Here are some points:
  -0.03  -0.35   0.35  -1.26  -1.42  -3.07   1.07   0.49  -0.31   0.65   0.85  -0.03   0.67   1.53  -0.14   2.22  -0.81  -1.13   0.04   1.35   0.81   0.41   2.69  -0.12
  -0.21  -0.39  -0.29   0.18   1.99   3.70  -1.89   0.39   1.80   0.37  -1.10   0.04  -0.98  -0.09   1.65  -1.23   0.79   1.50   0.67  -2.16  -0.61  -0.16  -2.26  -0.59
  -0.21  -0.33   0.48  -1.46  -0.56  -1.23  -0.01   0.50   1.07  -0.36  -0.61   0.34   0.38  -0.23  -0.40   1.16  -0.56  -0.29   0.50   0.33  -0.39   0.12  -0.49  -0.73
   0.36   1.30   0.08   0.14   1.39   0.20   0.81  -2.24  -1.19  -0.86   1.42   0.18   0.48   0.36   0.88   0.12   1.85  -0.42   1.99   1.18  -1.50   0.63   0.64   0.49
   0.76   0.19  -0.23   0.21  -0.48   2.54  -0.38  -0.59   0.62   1.38  -1.68  -0.06  -0.09  -0.31  -0.30  -1.16  -0.04   0.90   0.95  -1.05  -1.25   0.10  -2.76  -0.52
  -1.16   0.95   1.78   0.29  -0.04  -0.18  -0.42  -1.51   1.53  -0.85  -0.73  -0.92  -0.87  -0.84  -0.52  -0.49  -0.10   0.06   0.21  -0.18  -0.07   0.90  -0.69  -0.66
  -0.08   0.18  -1.51  -0.43   1.61   0.85   0.47   1.00  -1.45  -0.07   0.99   0.21  -0.88   0.47   0.37  -1.20   2.28  -0.38  -1.57  -0.97   0.42   0.03   0.19   0.25
  -0.32  -0.43  -1.74   0.08  -1.51  -0.15  -0.09  -1.18  -0.48   0.33  -0.26  -0.95   0.06   0.79   0.55   1.24   0.38   0.16   0.13   0.10   0.36   0.64  -0.19  -0.09
  -0.32  -1.38  -0.14   1.60  -1.57   3.58  -1.67   1.73   0.26   0.22  -1.30  -1.11  -0.70   0.35   0.76  -1.00   0.20   1.31  -0.11  -1.35   1.31  -0.90  -1.95   0.73
   1.37  -0.67  -0.95   0.20   0.32   0.47   0.13  -2.62  -0.13  -1.15  -1.14  -1.14  -0.98   0.05   0.06   0.52  -0.17  -0.32  -0.49  -1.90  -0.80   0.40   0.61   0.09
   0.47   0.51  -1.29   0.53   1.10  -0.48  -0.47  -0.72  -0.14  -0.18   0.16  -0.17  -0.50   0.09   0.81  -0.15   0.01   0.57  -0.57  -0.91  -0.88  -0.68   0.45  -1.05
   0.13  -1.77  -0.65   0.57  -2.22   0.07   0.22  -1.25  -1.60   0.91  -1.26  -1.56   1.09   1.00  -0.41   0.75  -1.15  -0.27   0.84  -0.63   0.70  -0.25  -0.38   1.51
   0.12   1.67   1.15  -0.15   0.53  -2.33  -1.17  -2.23  -0.95  -1.38   1.40   0.01   1.39  -0.11   0.51   1.85  -0.50  -1.21  -2.09   1.00   0.06   1.16   2.66   0.32
  -1.94  -0.26   0.88  -0.45  -1.15   0.38   0.32   1.05   0.20   0.74  -0.11   0.65   0.25   0.25   0.20  -1.63  -1.35   1.34   0.49  -0.12  -0.13  -0.03  -0.08  -0.40
  -1.64   0.04   1.07  -0.25   0.08   0.28   1.49   3.14   1.62  -0.34   1.26   0.60   1.77  -0.94  -0.36  -1.92   0.02  -0.07  -1.34  -0.06  -0.21  -0.78   1.30   0.13
   0.64   1.94  -2.03  -0.47   0.77   0.57   0.17   2.85   0.47   1.06   0.47   0.89   0.15  -1.32  -0.06  -0.16   1.39   0.40  -2.64  -1.29  -0.38   1.73   0.06  -0.98
   0.12  -0.70  -0.80  -1.00  -1.94   2.21   0.54  -5.31  -1.57   2.11  -2.29  -1.15  -0.55   0.96  -1.17  -0.95   0.53  -0.43   1.05  -1.29  -1.09   2.25  -4.47  -1.11
  -0.61  -4.04   0.71   0.73  -3.67  -0.95  -0.04  -1.17  -2.35   1.78  -0.51  -1.17   1.72   2.06  -0.89  -0.37  -3.98   0.70  -0.88  -0.96   0.71  -0.31   0.03   0.04
  -0.40   1.42   0.21   1.55  -0.77   0.99  -1.62   1.48  -0.04   0.29   0.92   0.56   1.29  -0.52   0.65  -0.37  -0.17   1.19   0.70   1.37   1.24  -0.10  -1.49   1.18
  -0.78   0.32   1.00   0.64  -2.16  -2.06  -0.31   0.85   1.27  -0.83   0.77  -0.72   0.30  -1.38  -0.81   0.94  -2.19  -0.30  -0.92   0.83   1.39  -0.59   0.72   0.99
  -0.02   1.05  -0.71   2.10   1.06   2.68  -1.35   0.69   0.49  -0.54  -0.68  -0.07  -0.75  -1.51   0.36  -1.74   1.39   0.84   1.42  -0.41   0.31  -1.42  -2.15   1.22
  -0.35   0.77   0.12   0.47   1.12   0.72  -1.01   1.28   0.24  -0.06  -0.22  -0.56  -0.22  -0.46   0.34  -0.20  -0.09  -0.37  -1.30  -1.13  -0.39  -1.32   0.07   0.47
   0.90  -1.15   0.13  -1.78  -0.69  -2.76   2.14  -3.31  -0.70  -0.86   1.56   0.00   0.35   1.63  -0.43   2.88   0.79  -2.70   0.74   2.10  -0.49   0.82   2.36   0.13
  -1.23   0.48  -0.24   2.00  -0.74   1.81  -0.95   4.01   1.72  -0.18  -0.05  -0.18   0.41  -2.20   0.22  -1.80  -0.45   1.48   1.16  -0.06   1.17  -2.46  -1.29   1.63
  -1.18   1.50  -0.22  -0.05   0.44  -0.96   0.52   3.59   0.10  -0.75   1.12  -0.63  -0.69  -0.78  -0.14  -1.33   0.37  -0.27  -1.84   0.02   0.91  -0.91   0.85   0.67
   0.52  -0.18   1.02  -0.51   0.74   0.27   0.40  -3.52  -1.55   0.39  -1.70  -0.33  -0.43   0.98  -0.57   0.87  -0.13  -1.28   1.26  -0.53  -1.28   0.79  -0.11  -0.23
   0.21   1.59  -0.06   0.05   2.20   2.50  -0.83  -0.36   0.86  -0.15  -1.45   0.18  -0.18  -0.68   0.27  -1.74   1.54   0.85   0.80  -0.66  -1.89   0.21  -2.60  -0.91
   0.86   0.58  -1.31  -0.45   2.82   0.85   1.26  -0.47  -2.17   0.40  -0.38   0.50  -1.63  -0.09  -0.48  -0.46   2.43  -1.00   0.96   0.50  -0.18   0.52   0.48  -0.27
   0.09   1.52   0.10   1.11   1.25  -1.23  -1.42  -1.24  -0.12  -0.87   0.88   0.99  -1.05  -0.70   0.30   1.76   2.12  -0.18   0.33   0.57   1.55   0.60   1.08   1.29
  -0.85  -1.72   0.09  -0.14  -0.89   1.43  -0.02  -0.03   1.45   1.09  -0.73  -0.06   0.57   0.06  -0.07  -0.62  -1.21   1.55   2.19  -0.51  -0.45   0.53  -0.27  -0.13
   0.43   0.79  -0.91  -0.97  -1.10  -0.65   0.42   0.05   1.35  -0.83   0.68   0.35   0.61  -0.07   0.39   0.36   0.24   0.11  -0.15   0.73  -0.20  -0.05   0.03  -0.50
   0.95   0.44   0.24  -1.30   1.82   0.97  -0.97  -0.66  -0.27   0.37  -1.06  -0.32  -0.31  -0.30   0.34   0.45  -0.44  -0.10   0.12  -1.27  -0.81   0.23  -0.08  -1.05
   0.44   1.58   0.67  -0.64   1.95  -1.45   0.86  -1.18  -0.64  -0.73  -0.02   0.11   0.49  -0.37  -0.70   0.22   0.97  -0.71  -0.20   0.93  -1.22   0.67   0.48  -0.82
   0.22  -3.48  -0.25   1.13  -2.27  -3.28   1.37   0.61  -0.81   0.21   0.21   0.38   0.20   2.26  -0.97   1.77  -2.27  -0.63  -0.92   0.52   0.72  -0.85   2.68   0.87
   0.65  -1.10   0.39   0.97  -1.32  -1.29  -1.27   0.26  -0.01  -0.31  -0.18  -0.16  -1.20   0.16  -0.59   0.32  -1.55   0.61  -1.55   0.33   1.37  -1.13   0.17   1.21
   0.51  -0.03   0.20   0.15   0.81  -0.57  -2.19   2.18  -0.22   0.08   0.45   0.50   0.48  -0.51   0.61   0.28  -1.82   1.11  -1.41  -0.96   0.74  -1.35   0.36   0.35
  -0.07   0.04  -0.39   0.19   1.21  -0.94   2.52   2.10   0.46  -1.58   2.52  -0.06   0.71  -0.83  -0.06  -0.80   0.74  -0.54   0.31   2.54   0.50  -0.74   2.21   0.22
   0.32   0.64  -1.90   0.38   0.74   1.71   0.27  -0.43   0.10   1.67  -0.92  -0.16  -0.02  -1.46  -0.92  -0.23   2.03  -0.06   1.90  -0.69  -0.31  -0.42  -0.42  -0.21
   0.47   0.51   0.22   1.26   0.97   1.74  -1.54   1.47   0.79   0.16  -0.62  -0.73   0.02  -0.62   0.49  -0.98  -0.11   0.84   0.47  -0.73  -0.29  -1.77  -0.76   0.71
  -1.64   2.49   1.60  -0.28   2.32  -2.24  -1.54   1.58  -0.92  -0.82   2.76   1.86  -2.06  -0.97   1.51  -0.24   1.13   0.58  -1.92   0.93   1.43  -0.18   2.18  -1.03
   1.54   0.16   0.01   1.03   1.14   0.01  -1.16  -3.59  -1.49  -0.05  -1.18  -0.67  -0.66   1.08   0.02   1.06   0.62  -0.78   0.19  -0.41  -0.81  -0.04  -0.45   0.27
  -1.30   1.36  -0.51  -0.18   0.33  -2.70   1.71  -0.22  -1.39  -0.60   0.63   0.21  -0.08   1.10   0.10   1.97   1.16  -1.50  -0.63   0.21  -0.02   1.26   2.34  -0.03
   0.56  -0.60  -0.85   0.00   0.29   1.69   0.37   0.77  -0.20  -0.02   0.20   0.49  -1.04   0.76   0.69  -1.27   0.90   0.39  -0.54  -0.45  -0.21   0.64  -0.73  -0.03
   0.16   2.37   0.75   1.14  -0.20  -1.90  -0.90  -2.59   0.22  -0.71   0.15  -0.21   0.80  -2.01  -0.86   2.13  -0.18  -0.39   0.52   2.39  -0.02   1.36  -0.04  -0.19
  -1.00   0.60   1.04  -0.44   0.27   0.75  -1.81   0.61  -0.79   0.82  -0.04  -0.40   0.61  -0.16   0.03  -0.75  -0.75   0.51  -0.83  -0.46   0.97   0.11  -1.71  -0.18
  -0.56   0.31  -0.18  -1.92  -0.97   0.52   0.71   4.32   1.11   0.33   0.97  -0.59   0.21  -0.86   0.11  -1.58  -1.25   0.41  -0.58   0.35   0.73  -0.98  -0.33  -0.36
  -1.69   0.33   1.73   0.00  -1.77  -2.45  -1.51  -0.21  -0.87   0.23   1.16   0.57  -0.97   0.88   0.61  -0.03  -1.50   1.03  -1.26   0.24   1.32   0.29  -0.23  -1.16
  -1.04   0.30   1.52   0.37  -1.13   0.10  -0.90  -3.81   0.47   0.07  -1.77  -1.10  -0.88   0.57  -0.73   0.17  -0.31   0.31   0.65  -0.99  -0.52   1.92  -2.09  -0.86
  -0.42   0.00   1.37   0.28   0.21  -0.93  -2.09   5.09   0.82  -0.03   0.90   0.76   0.54  -1.38   0.33  -0.13  -2.83   1.22  -1.28  -0.02   1.63  -2.40   1.36   1.00
   0.38   0.51  -0.03  -1.60   0.94  -1.02  -0.21  -0.21   0.64  -0.74  -0.28   0.55  -0.04  -0.46   0.00   1.42   0.61  -0.83   0.21   0.06  -0.57   0.49   0.25  -0.68
   1.14  -0.28   0.54   0.24   0.28  -3.86   0.67  -5.53  -0.43  -1.62  -0.13   0.53  -0.89   0.97  -1.08   2.85   0.52  -1.46   0.13   0.91  -0.62   1.35   1.59  -0.57
  -0.37   1.48   1.25   0.06   0.31   0.83  -2.71  -0.59   0.13  -0.39   0.02  -0.06   0.98  -0.45   0.93   0.01  -0.44   0.42  -1.23  -0.85   0.00   0.52  -0.05   0.56
  -1.02   0.71  -0.08   0.12   0.51   3.67  -0.58   2.49   1.59   1.53  -0.22   1.15  -0.22  -1.56  -0.31  -2.99   0.81   1.35   1.88  -0.73  -0.26  -1.19  -2.58  -0.93
  -0.57   0.99  -0.28  -0.24   0.59   1.76  -1.03  -1.32   0.93   0.01  -0.78   0.62  -0.68   0.27   0.03   0.03   0.98   0.13   1.84  -0.43  -0.84   0.64  -1.69  -0.38
   0.46  -0.74  -1.26   0.54  -0.89  -0.23   0.60  -1.62  -0.35  -0.54   0.00   0.53   1.94   1.65   0.53   1.31   0.77  -0.56   1.70   0.18  -0.94  -0.18   0.15   0.35
   0.79   0.00   0.10  -0.14  -0.84  -0.47   1.57  -1.76  -0.29  -0.12  -1.43  -1.52  -0.30   0.42  -0.20  -0.45   0.54  -0.59  -1.27   0.41  -1.14   0.39  -1.24  -1.27
   0.00   0.39   0.25   1.18  -0.34  -1.83  -1.02  -1.48  -0.20  -0.65   1.02   0.61  -0.32  -0.08   0.14   1.97   0.79  -0.08  -0.03   0.48   1.78   0.66   1.20   1.39
   0.06  -1.51   0.91  -0.37  -3.39  -2.77   2.49  -1.78  -0.26   0.66  -1.11  -1.58   1.58   1.23  -1.37   0.52  -1.98  -0.84  -1.64   1.13  -0.68   0.47  -0.29  -1.53
  -1.90  -0.10   0.40   0.76  -1.09   3.19  -0.74   1.49   1.98  -0.05  -1.50  -0.54  -0.62  -0.61  -0.33  -1.70   0.46   0.86   0.74  -0.99   0.37  -0.13  -2.45   0.51
  -1.41  -1.34  -0.23   0.71  -0.99  -0.97   0.36   1.61  -1.20   1.51   1.06  -0.45   0.30   0.40  -0.63  -0.54  -2.15   0.83  -1.79  -0.64   0.37   0.88   0.67   0.36
   1.65  -0.81  -0.03   1.17   0.01  -0.02   0.85  -1.17  -1.27   0.34  -1.37  -0.17  -0.23   0.69  -0.49   0.35   0.08  -0.39   0.07   0.24  -0.36  -0.10  -0.46  -0.22
  -0.99  -1.33   0.14  -1.06  -1.64  -0.52   1.58   2.49   1.55  -0.47   1.61   0.02   0.73   0.22  -0.40   0.08  -0.06  -0.99   0.95   1.23   0.37  -1.26   1.19   0.64
  -0.35   1.91  -0.72   0.02   2.86   2.90   0.71   2.36   1.31  -1.25   0.09  -0.14  -0.61  -1.13   0.86  -2.13   3.06  -0.36   0.90  -0.50  -0.57  -1.16  -0.31   0.45
21 more points follow, each with its number after it:
  -1.66  -0.24   1.13  -1.30  -2.11  -3.85   1.18   1.01   0.90  -0.82   0.62  -0.82   0.60  -0.79  -0.82   2.01  -2.31  -0.93  -1.78   1.27   1.22   0.56   2.86  -0.37 0
  -0.33  -0.28   0.38   0.19  -1.06  -0.30   0.06   0.41   0.46  -0.28   0.67  -1.10   1.12   0.36   1.02  -0.17  -1.37   0.40  -0.08   0.64   0.55  -0.20   0.14  -0.27 1
   0.01  -0.81  -2.04  -0.64  -0.85  -0.30   0.66   1.78  -0.29   0.67   0.25   0.40   0.05   1.56   0.03   0.07   0.74  -0.19   0.06  -0.40  -0.11  -0.63   0.35   0.29 2
  -0.75  -2.52   1.73  -0.22  -2.43  -1.52   0.60   0.09  -0.72  -0.02   0.59   0.35   0.26   1.55  -0.81  -0.06  -1.62  -0.53  -0.03   0.74   1.08  -0.87   0.27   0.71 3
   0.05  -0.82  -0.32  -0.55   0.09  -1.43   1.40  -0.16  -1.66   0.26   0.51  -0.23   0.02   1.28  -0.17  -0.46  -0.10  -0.52  -1.83   0.53   0.08   1.05  -0.34  -0.85 4
  -2.27  -2.00   1.57   0.98  -4.28  -1.33   0.23   2.17   2.98   0.02  -0.94  -0.55   1.10   0.19  -1.17  -0.46  -3.39   1.17   0.06  -0.44   0.65  -0.64  -0.87  -0.11 5
   2.41   0.25  -1.45  -0.39   1.65   0.55  -1.00  -0.27  -0.64  -0.15  -0.62  -0.81  -1.66  -0.10  -0.02   0.10   0.20  -0.09  -0.32  -0.54  -0.08  -0.48  -0.65  -0.11 6
  -0.51   1.34  -0.75   0.08  -0.70  -0.02   0.85   0.74  -0.21  -0.11   0.16   0.28   1.72  -0.90   0.24   0.55   1.58  -0.40   1.26   2.02   0.67   0.13  -0.65   0.67 7
  -0.21  -0.89   1.27  -1.00  -0.18  -0.11   0.11   1.17   0.59   0.88   0.38   1.74   0.46   0.32   0.53  -0.55  -0.80   1.25   0.34   0.77  -0.34   0.22  -0.05  -1.12 8
  -1.08   0.98   1.27   0.75   0.96   0.48   0.45   1.62  -0.04  -0.66   1.27   1.59  -0.16  -1.31   0.15  -0.10   0.71   0.25   0.55   1.71   1.70  -0.16   2.44   0.60 9
  -0.36  -0.28  -1.58   1.07   0.91   0.41  -0.12   0.86   0.18   0.15  -0.24   1.42  -0.83  -0.59   0.56   0.54   0.68   0.89  -1.07  -0.17   0.16   1.31   1.07  -0.10 10
   0.33  -0.22   1.25   0.48  -0.11   0.14   0.16   2.06   1.29   0.51   0.30  -0.37   0.81  -1.88  -0.56   0.01  -0.72  -0.28  -1.28   0.11   0.79  -1.51   0.62   0.09 11
  -0.17  -1.18   0.57  -0.15  -1.52  -1.06   1.48  -1.56  -2.19   0.91   1.09   0.70   2.01   0.25  -0.92  -0.34  -0.31  -0.27   1.61   2.19   0.14   0.16   0.86  -0.23 12
   0.43  -1.05  -0.69  -1.19  -1.37  -1.50   1.03   0.11   0.29   0.20   1.16   0.07   0.42   1.02   0.36   1.01  -0.86   0.07  -0.47   0.45   0.21   0.65   1.23  -0.97 13
   1.03   1.81  -0.18  -0.01   1.39  -0.83  -0.28   1.28  -0.32  -0.48   0.67  -0.42  -0.05  -0.86   0.03  -0.18  -0.17  -0.08  -1.25  -0.15   0.01  -0.86   0.62   0.23 14
   1.53   0.47  -1.15  -1.00   2.77  -0.90   0.45  -3.74  -2.12  -0.48   0.35   0.52   0.45   1.38   0.70   1.39   1.34  -0.87   0.03  -0.26  -2.46   1.74   2.18  -0.64 15
  -0.23   0.88   1.03  -0.96   1.70   0.21  -0.36   1.90   0.61   0.16   1.18   2.11   0.00  -0.58   0.81  -0.47   0.70   0.67   0.42   1.49  -0.28   0.03   0.60  -0.80 16
   1.20   1.24  -0.87  -1.14   0.20   2.66  -1.43  -2.21  -0.02  -0.29  -1.08  -0.70   0.11   0.34   1.50   0.27   0.55  -0.14   1.29  -0.99  -1.05   0.63  -2.31   0.22 17
   1.23  -0.82  -1.03  -0.39  -0.79  -0.05  -0.47   1.98   0.22   0.04  -0.35  -1.13  -0.27  -0.09  -0.24  -0.30  -1.69   0.45  -0.56  -0.53   0.82  -1.21  -0.52   0.42 18
   0.05  -0.78   0.20  -1.06  -0.24  -2.68   0.55  -5.85  -2.05   0.39  -0.41  -1.11   0.26   1.32  -0.87   2.50  -0.11  -1.50  -0.35  -0.03  -0.43   2.35   0.83  -1.20 19
  -0.68  -0.56   0.63   0.28  -0.79   2.33  -0.33  -0.56   0.89   1.65  -0.64   0.76   0.12  -0.24  -0.88  -1.78  -0.11   1.07   1.99  -0.55  -0.45  -0.38  -2.62  -1.19 20
Which three of these numbered points are nearest to each point below, ignoring the 3 directions in which the first points spread most? Their numbers follow each, nearest first.
  -0.18  -0.29   1.02   0.49  -0.46   1.19  -0.37   2.96   1.52   1.16  -0.12  -0.34   0.53  -2.06  -0.43  -0.68  -0.51   0.18  -1.37  -0.53   0.90  -1.58  -0.18   0.08 > 11 14 19
  -0.86  -1.75   0.00   1.53  -3.59  -1.72   1.52   0.29   1.50  -0.19  -0.63  -0.24   0.58   0.26  -1.20  -0.36  -1.99   1.47  -0.17  -0.11  -0.27  -0.34   0.33   0.67 > 5 20 1
   1.72   0.50  -1.23   0.45   2.86   2.76  -0.57  -1.86   0.43  -1.45  -1.27  -0.63  -1.82  -0.89   1.16  -0.81   2.06  -0.14   0.45  -1.83  -1.19  -0.37  -0.05   0.13 > 18 6 14
   0.34   1.36  -1.44  -0.09   1.04   1.01  -1.51  -0.25   0.53  -0.70  -0.28   0.55  -0.20  -1.20   0.73   0.88   0.66   0.04  -0.20  -1.38  -0.04   0.41   0.35   0.71 > 17 18 14
   0.52  -0.20  -1.26  -1.02   0.43   0.93   0.00   0.54   1.24   0.43   0.61   0.32  -0.97   0.35   0.88  -0.36   0.77   0.54   0.21   0.00  -0.19   0.51   0.26  -1.23 > 13 2 8
  -1.90  -0.97   0.22   0.83   0.16   1.06  -1.15   3.47   0.45   0.40   1.26   0.88  -0.63   0.29   0.40  -1.67   0.86   1.18  -0.34   0.34   2.03  -0.73  -1.58   0.42 > 3 4 20
   0.95   1.50  -0.58  -1.25   2.03   1.01  -1.24   1.41  -0.86   0.10  -0.35  -0.09  -1.33  -0.02   0.03  -1.26   0.56  -0.72  -0.75  -0.56   0.17  -0.73  -0.71   0.11 > 6 14 18
  -0.66  -2.77   1.66   0.33  -4.10  -2.92   1.30  -2.49  -0.35   0.46  -0.83  -0.85   0.76   1.94  -1.50   0.92  -3.52  -0.28  -0.51   0.29  -0.30   0.77   0.33  -0.35 > 20 5 1
   1.40   0.10  -0.04   0.13   1.93   2.55  -0.38  -1.25  -0.66   0.28  -0.06   0.69  -2.10  -0.37   0.75  -0.75   2.13   0.40   1.60  -0.11   0.43  -0.08  -1.87  -0.44 > 3 9 16
   0.84  -2.69  -1.36   2.00  -1.45   1.04   0.34  -2.10  -0.83   1.60  -1.31   0.16  -0.21   1.29  -0.26   1.04   0.02   0.53   0.69  -0.36  -0.50   1.46  -0.76   0.26 > 10 2 13
  -0.02   1.63   0.80  -0.69   3.51   1.27  -1.51   0.13   0.79   0.01   0.74   1.00  -1.88  -1.20   0.65  -0.23   1.40  -0.26   0.15   0.03   0.39  -0.09   1.00  -1.08 > 19 16 20
Now 21 new points, numbered from 0 again:
  -0.21   0.52   0.93   0.40   0.91   1.46  -1.88   1.52  -0.26   0.42  -0.14   0.93   0.45   1.28   1.27  -1.11   0.18   0.88   0.94   0.23  -0.21  -0.46  -1.75   0.60 0
  -0.35  -0.93   1.05   0.19  -1.48  -0.49  -0.08   2.78   1.79  -0.11   0.40   0.43  -1.39  -0.57  -0.84  -1.07  -1.54   1.24  -0.28   0.88   1.53  -1.60  -0.71  -0.36 1
   0.72   1.24   0.80   0.01   2.93  -1.45   0.47  -1.42  -1.52  -0.99   1.12   1.40  -0.99  -0.49  -0.07   0.39   2.48  -0.75   1.01   2.11   0.22   0.02   1.77   0.00 2
   1.86   1.03  -0.43  -1.54   1.53   1.08   0.67  -2.36  -1.59   0.64  -0.92  -0.75  -1.35  -0.68  -0.29   0.41   2.35  -1.29   1.04   0.94   0.39   0.22  -0.78  -0.58 3
   2.31   0.22  -0.89  -0.71   3.41   1.62  -0.02  -1.99  -1.68   0.16  -1.36  -0.36  -1.11  -0.15  -0.20  -0.06   1.50  -0.75  -0.38   0.04  -1.11   0.59  -0.67  -1.08 4
  -0.62  -1.35   0.02  -0.74  -0.81   0.07   1.18   5.60   0.91   0.90   0.76   0.86   0.51  -0.64  -0.56  -1.09  -1.63   0.21  -0.54  -0.34   1.04  -2.87   1.81   0.43 5
   1.63   0.80   0.17   0.35   3.52   3.19  -1.17  -0.55   0.38   0.43  -0.95   0.28  -0.83  -1.82   0.42  -0.51   2.59  -0.59  -0.33  -0.81  -0.66  -0.75  -0.79  -0.20 6
  -0.41   0.25   1.18   0.00  -0.30   0.93   0.52   3.38   1.66  -0.22  -0.12  -0.45  -0.61  -1.81  -0.01  -1.85  -0.67   0.34   0.27   0.46   1.39  -1.80  -0.58   0.18 7
  -0.30   0.31   0.75  -0.13   1.66   1.27  -0.21   1.30   1.76  -1.47   0.36  -0.19  -0.48  -1.28   0.00  -1.01   0.39  -0.24   0.60  -1.65  -0.60  -0.66   0.55   0.79 8
  -0.64   1.64  -0.91  -1.54  -0.22  -0.35   2.01   0.51  -0.20   0.66   1.51  -0.28  -0.57  -1.85  -0.94  -0.85   1.25  -1.08  -0.31   1.77   0.68   0.74   0.26  -0.47 9
  -1.62  -1.11   1.61  -0.56  -5.22  -4.44   2.92   1.06  -0.55  -0.18   0.62  -1.49   1.03   1.61  -2.15   1.16  -2.90  -2.51  -2.07   1.41   1.94   0.09   1.76   0.93 10
  -0.92  -2.66   0.88  -0.39  -1.72  -0.62   1.12   2.07   0.02   0.45   0.71   0.21   0.50   0.12  -0.20  -0.85  -2.16   0.29  -0.64  -0.13   0.57  -1.18   2.08   0.75 11
   0.86  -0.47  -0.25  -0.61   0.23   0.44   1.98   0.26   0.57  -0.69   0.44  -0.47  -1.40   0.29  -0.23  -0.96   1.04  -1.08  -0.65   0.97  -0.50   0.10   0.01  -1.04 12
  -0.95  -0.54   0.05  -1.03  -1.05   0.22   1.41   2.80   1.87  -0.63   1.74  -0.05   0.43  -0.06   0.31  -0.21   0.57  -0.88   0.94   1.41   0.53  -1.68   0.77   0.90 13
   0.95   0.97  -0.35   0.34   1.08   1.17   0.37  -3.28  -1.23  -0.44   0.38  -0.06   0.55   0.86   0.78   0.15   1.80  -0.33   2.25   0.36  -1.82   0.84  -0.73   0.51 14
   2.12  -0.52  -0.68  -0.77   0.05  -2.60   0.00  -0.52  -0.69  -0.43   0.54  -0.84  -0.97  -0.18  -0.94   1.72  -1.34  -0.99  -0.89   0.68   0.74  -0.24   1.42  -0.05 15
  -0.45  -2.60   0.29   1.27  -3.60  -0.15  -0.76  -0.53   0.29   0.74  -1.30   0.23   1.57   0.96   0.17   0.91  -2.67   1.52   0.47  -0.38   0.13   0.05  -0.66   0.43 16
  -1.42   0.77   0.45   0.05   0.11   0.44  -0.47   0.25   0.52   0.29   0.20   0.04   0.61  -0.32   0.32   0.01  -0.10   0.25  -0.17  -0.03   0.82   0.55  -0.21  -0.37 17
   0.65  -0.03   0.29  -1.36  -1.33  -2.83   0.95  -2.59  -2.31   0.35   1.35  -1.16   0.70   0.10  -0.83   1.30  -0.55  -1.14  -0.60   2.04   1.45   0.81   0.37  -0.43 18
  -0.86   0.45   0.47  -0.52  -0.25   0.23  -0.28  -1.17   0.68  -0.06  -0.19   0.66   0.03   0.75  -0.21   0.39  -0.24   0.05   1.29   0.12  -0.74   1.33  -0.90  -0.35 19
  -2.69  -0.26   0.80  -0.07  -2.17  -2.51   1.88   3.79  -0.22   0.19   0.16  -0.07   0.93   1.27  -0.28   0.63  -0.96  -0.47  -0.82  -0.38   0.77   0.01   1.32   0.37 20
The same question for these:
   0.67  -0.74   0.66   0.20   0.64  -0.31   1.08  -2.84  -0.58  -0.19  -0.68   0.00  -0.12   0.59  -0.78  -0.16   1.35  -1.10  -0.62   0.58  -1.20   0.84  -0.65  -1.12 > 12 11 7
  -0.42  -1.10   1.68   0.84  -0.04   0.16  -0.35   0.56  -1.24   0.24   1.02   0.35  -0.70   0.11   0.32  -0.58  -0.16  -0.04  -0.93   1.27   2.31  -0.40  -0.11   0.82 > 2 18 3
   0.09   0.73  -0.08   0.53   1.32   0.27  -0.27   0.36   0.24  -0.69   0.24   0.84  -0.07  -0.33   0.68   1.09   1.79  -0.69   0.42   0.33  -0.04  -0.84   0.97   0.54 > 16 17 14
  -2.05   1.53  -0.35  -0.30  -0.18  -0.90   0.88   7.02   1.35  -0.56   1.87  -0.74  -0.44  -1.55  -0.29  -2.31  -0.37   0.55  -2.18   0.27   1.63  -1.73   1.25   0.70 > 10 12 9
  -0.65   0.96   0.22   0.19  -1.24   1.85  -0.01   3.68   1.80   1.00  -0.28   0.23   0.67  -1.33  -0.04  -1.83  -1.10   1.49   0.39  -0.17  -0.24  -1.00  -1.71  -0.25 > 19 17 7
   1.68  -1.33  -0.17  -0.70  -1.13   0.27  -0.17  -1.09  -0.86   1.61  -2.19  -1.18   0.49   0.20  -1.52   0.00  -1.68  -0.25  -0.26  -1.56  -0.13  -0.59  -1.22  -0.45 > 15 4 6
   1.38   0.38  -0.51   1.48   0.39  -2.92   0.49  -4.84  -2.08  -1.63   0.42  -0.14  -0.09  -0.13  -0.75   2.09   0.83  -1.59   0.43   1.68   0.14   0.46   1.72   0.84 > 2 14 16
  -0.33  -0.61   0.93   0.17   0.61   0.13   0.22  -0.33   0.98  -1.36   0.13  -0.22  -0.22  -0.69  -0.38   0.03  -0.31  -0.47   0.53  -1.41  -0.82   0.13   1.00   0.57 > 8 11 19
  -0.09   0.67   1.07   0.28   1.28   1.05  -1.45   2.51  -0.19   0.23   0.17   0.68   0.23   0.60   1.11  -1.33   0.18   0.69   0.84   0.25  -0.02  -0.96  -1.12   0.85 > 0 14 2
  -0.70   0.92   0.40   0.00   0.86   0.25  -0.91  -1.05  -0.31  -0.03   0.40   0.31   0.49   0.02   0.40   0.31   0.54   0.13   0.20   0.44   0.90   0.74   0.42  -0.25 > 17 19 16
   1.23  -0.27  -0.48  -0.44   1.51  -0.50   0.49  -3.20  -3.03   0.32  -0.28  -0.13  -0.77   1.68   0.02   0.00   1.28  -0.82  -0.96   0.55  -0.62   1.49  -1.57  -0.73 > 4 18 2
